One vector is turned by the same rotation once a tick. Each row is the vector after some number of ticks, and that number follows the row.
The counts run from 0 to 403.
[  5 -26  -9 -10  12 -14 -15 -23 -25  -7  -2   7 -12  -8  37  10   0  11
 -11 -27   7 -29  -4  -8   5   8   2   8   2  13 -11   1  -5]
240
[-12 -14  40  -3  -2 -23 -13 -22 -13  -3 -14   6  11  -8  15  15  -2  -2
   4 -14  24   3  37 -15  -1  -1  -9  -3 -16   0 -20  -7  -8]
1
[-23 -17 -17 -22  16 -10  -7  -3  -7  18 -16   6 -12  -1  21 -11  18  -8
 -15 -12   5  -8   0 -14  -6  11  14   5 -13  -4 -26  36   5]
127
[-22   7 -10 -13 -14 -11  21 -22 -12   4   0  28  13   7  28  -6  10  14
  12   3   0 -12  20   4  11  16  11  -8  13   1  -2  24   7]
267
[-35   3  12   6 -13 -14 -15   5 -16 -10  10  -2 -18 -16  26   4   6 -11
  -2   5  -9  -7  10   5   8  16 -18 -11  11 -10  -6  43  -5]
107
[-27   8   0 -26  -7 -10 -13  -4  -9  18  12  10   6 -17 -11  29  11 -13
 -14 -19  16  -9   7 -13   5   1 -14  -3  -3 -11 -19 -26  20]
148
[-30 -20  16  -3  -2  -8  -3  -9 -26  14   8  15 -16  -5  21 -16  27  12
 -18  -3  16  -4   9 -20  -4   6  -6 -11  19   0 -15  18 -15]
204
[-25   9  -2  -5 -14  -3 -15  -6  -3   1  -4  -8 -17   5  31  13  -5  -2
 -23 -26  -2 -17  19  -2   1   3   5 -34  -8   0 -14  32   5]
257
[-10 -16  -2   7 -15 -21  -1   3 -21 -25  26  -1   9 -15  21   3  -8   0
  -4 -30   2 -25   2  -9  21 -22 -12   3 -13   2   6   9  13]
238
[-11  19   5 -13 -21 -27   1   3  15  16 -20   9   7 -31  15  -2   4 -14
   2 -28  19 -15  -8 -14   2  12 -30  -4  -5  -4  -2   7   9]
132
[ -9  15   2 -15   5 -14   7 -31  -9  12  -7  25   7 -26  13   4   5  -6
 -14  -3  22  18   3  14  17  15  15 -10  16 -19 -17  -9   4]
199
[ -6   3  10  -6  11  -6 -19  13   7  19  -2   3  16 -35  29  -2   7  10
   4 -21  -3  11   3 -11  42   3  -7  17   9   8   4  11 -12]
134
[-33 -11  -2 -24   6   3 -17   6  -7  23   7 -12  -1  -3  26  -7   7 -11
 -12  -7   6 -29  15 -13  -8  21 -17  -4   4  11  -1  26  26]
371
[-31  14  15 -11   4  17  -9  -2  -7   7   0  25   8 -22   9  -8 -11 -19
  -1   9   8   6   0 -15  29   1  28 -14   2 -26  -2  24   1]
119
[ -5 -38   7  -9  30   9 -15  -2 -11   8  -7 -12  -5 -29  27   1 -13   8
 -16 -27   3   3  10  -1  18  -3  11  15  13   0   0  -5   9]
389
[-32   9  -9 -33  16   0  -2 -13   2  10  11  26  16 -10  -1   7  13 -10
  13  12 -12  -3  11 -29  15  21  -1   6  -1   1 -33   8 -10]
216
[ -5 -11  -2 -28  12   9  13 -10 -19  -1  14  19   7  -2  20 -12  18 -12
  -3   1  23  -4  16   3  31  -9   9 -15  28  -8 -12   5  16]
364
[-17 -22 -29  -4 -11 -20 -12 -41 -11   2  14   4  -3 -12   4  11   1 -24
 -18  -2   4   3  10  16   1  12  -9  16  17  -4  15  17  13]
174
[ -8 -24   1 -28  22  -2  -7 -22 -16  10  -3  -3 -22 -13  18   2 -11 -21
 -11   9  33 -16   5 -11  12   3   0  19  -9 -18  -3  16  -7]
224
[ -4  -5 -14 -29  12  -6   9 -35 -13   3  23  29  12  -5  16 -10  21  -6
 -14   5   9  -4   4   0  18  15   9  -9  21  -5 -11   2   1]
365
[-28 -27 -24 -22  19 -14  15  -9 -18  -7  14   4 -18   4   7   1  -1  -5
  -7   9  11 -14  12  -1  14   7 -14  10  25  -4 -24   1  15]
303
[-13 -15   7  -2 -11   2  16 -24  -9   3   2   3 -12 -18  19  -1  -9  -4
 -17 -36  26 -17  17 -28   1 -22 -17 -12 -13  -4   0   6  -5]
63
[-31   3 -14 -13  18 -13 -25   2  -6 -10   7  16   1  -8   3 -12  -5  -9
  -1   4 -13 -11  -7 -12  34  16  10   6   3  -5 -28  22  -2]
382
[-19   1  -4  -8  -6   8 -15  -1   3  -2   8  13  15 -49   3  -2  -1 -22
  -2 -47  -7   3  -5   4   0   8 -19  -3  18  -5   2 -13   9]
35
[-14 -22  -5  15  -1 -10  -1 -27   2 -19  14  -3  26  -9  13 -22  -3 -23
   0 -14  20   5   1 -23   0 -19 -20   0  19   2   4  27   8]
368
[-39   9  -9 -21   8 -17   6 -11 -11  15  -3  13   7 -29  -1  26  -2  -7
  -1 -10  -4   6   0 -11  -3  14  12   9 -25 -12 -31   7   6]
50
[-11 -23  -4 -15  -6 -28 -17 -18 -19   8   6  22   1  -9  -4  11  13 -10
  -1  14  21  -7  -8  -5  31  10   3  14  18  -5   5  -7  21]
235
[-13   5  -5 -12   2 -20  13 -19 -12  -5 -10  21  21  -5  40  13   6   0
  14 -14  -6   3  14  12   6  10  19  -7  13 -13 -19   2  31]
101
[-27   3 -22 -17   2 -42   1 -14  -1  -4  15  17   3 -13  -2  -8   3 -10
  -8   6   9  11   1  -4  37   8   0  21   1 -11 -22   5  -7]
138
[  6  -5 -10 -16  16  -8  -5 -39   7   3 -15  12  -7  -9  34  36  -1 -20
   1 -10   1  -6  14   1  -2  15   1  11  -1 -14 -19  10  -4]
163
[-18  -1  -5 -12 -20 -43 -20 -18 -19  -1  21  17  -3 -15  -4  16  11 -10
 -14   5   6 -18  -5  -3  18  18 -11   8  -6  -9  -3   2   7]
236
[ -8 -12  20   2   6  -1 -22  -7 -14  -9  18  19  22 -46  17  -8  10  -2
  15 -17  -6  -3  -1 -21   5  16 -19  16  -2  -3   2  -1  -8]
378
[-30  16  -7  10 -14  -6   6  -1  -7  -7  18  22  17 -33   1  -4  16 -16
  -6 -39  -2  17  -3  -1   5 -17 -14  -9  22 -13 -15   2  -7]
201
[-15   7   9 -12  10   7 -28 -17  10  20   2  -5  -5 -33  29  19  -5   1
 -29 -15  -9 -16  10 -24  -1  22 -14 -16  13   2  -1  -5   4]
309
[-20 -35 -19 -17  -2 -27   9 -18 -12  -3  -2   0 -12 -12  -2  21  14  -3
 -14   0  13   8 -15   9  29   1   5  -3   6   3 -20  17  17]
401
[ -8   5   2   6 -11  -5   4 -24 -20   5   2  20  19  -6  11  21  -2   3
  15   4  41  13 -11   3  28  -9   4   5  32   0   1  10  -2]
348
[  0   6 -27  -3   3 -34  -2 -25  -6  -3  11  -5  19 -22  15  -6  13 -18
 -31 -20  19   5 -14   8   7   9  -6   6   3  -2 -15  13   3]
288
[-10  -4   6 -12   1  15  -6  -5 -20  -8  29 -16   5 -19  17  26 -13  -3
  -5 -24   1 -30  19 -10  12  -2 -19 -11 -17  13   1  15   2]
160
[-20 -21  -6  16  -9 -13 -30 -27 -15  -4  15   1   6 -17   4  12   2 -24
 -22  -9  -4   8  20   3  -5   2  -3  14 -16  -8  12  25   1]
175
[-14 -24  34  -6 -13 -12 -29 -29  -1  -6   1  20   0 -10  -6  10   0  -8
  11   6   5  -9  30 -19  12  13  -4 -11   6  -1   1  -9  -5]
167
[ -8 -23   7 -25  19  -5  22   5   4  14 -18  13   6 -12  32   5  25   1
  15 -11  13   4  22 -11  11  -8  -9  13  18  -8 -22   8  14]
214
[-19   0 -11  -3 -16  -1 -12 -12 -10   6  29  12   7 -40   2 -13  22  -4
 -27 -21  -6  -2  -9  -8   8  11 -15  -3   1  -2  14  25 -17]
123
[-46  -8 -29   1   4   0  -2 -21  -6   4  -2   1   3  -3  16  21 -27   0
  11 -14   1 -16   1  -4  -9   9 -10  31  13   5 -14   5  15]
242
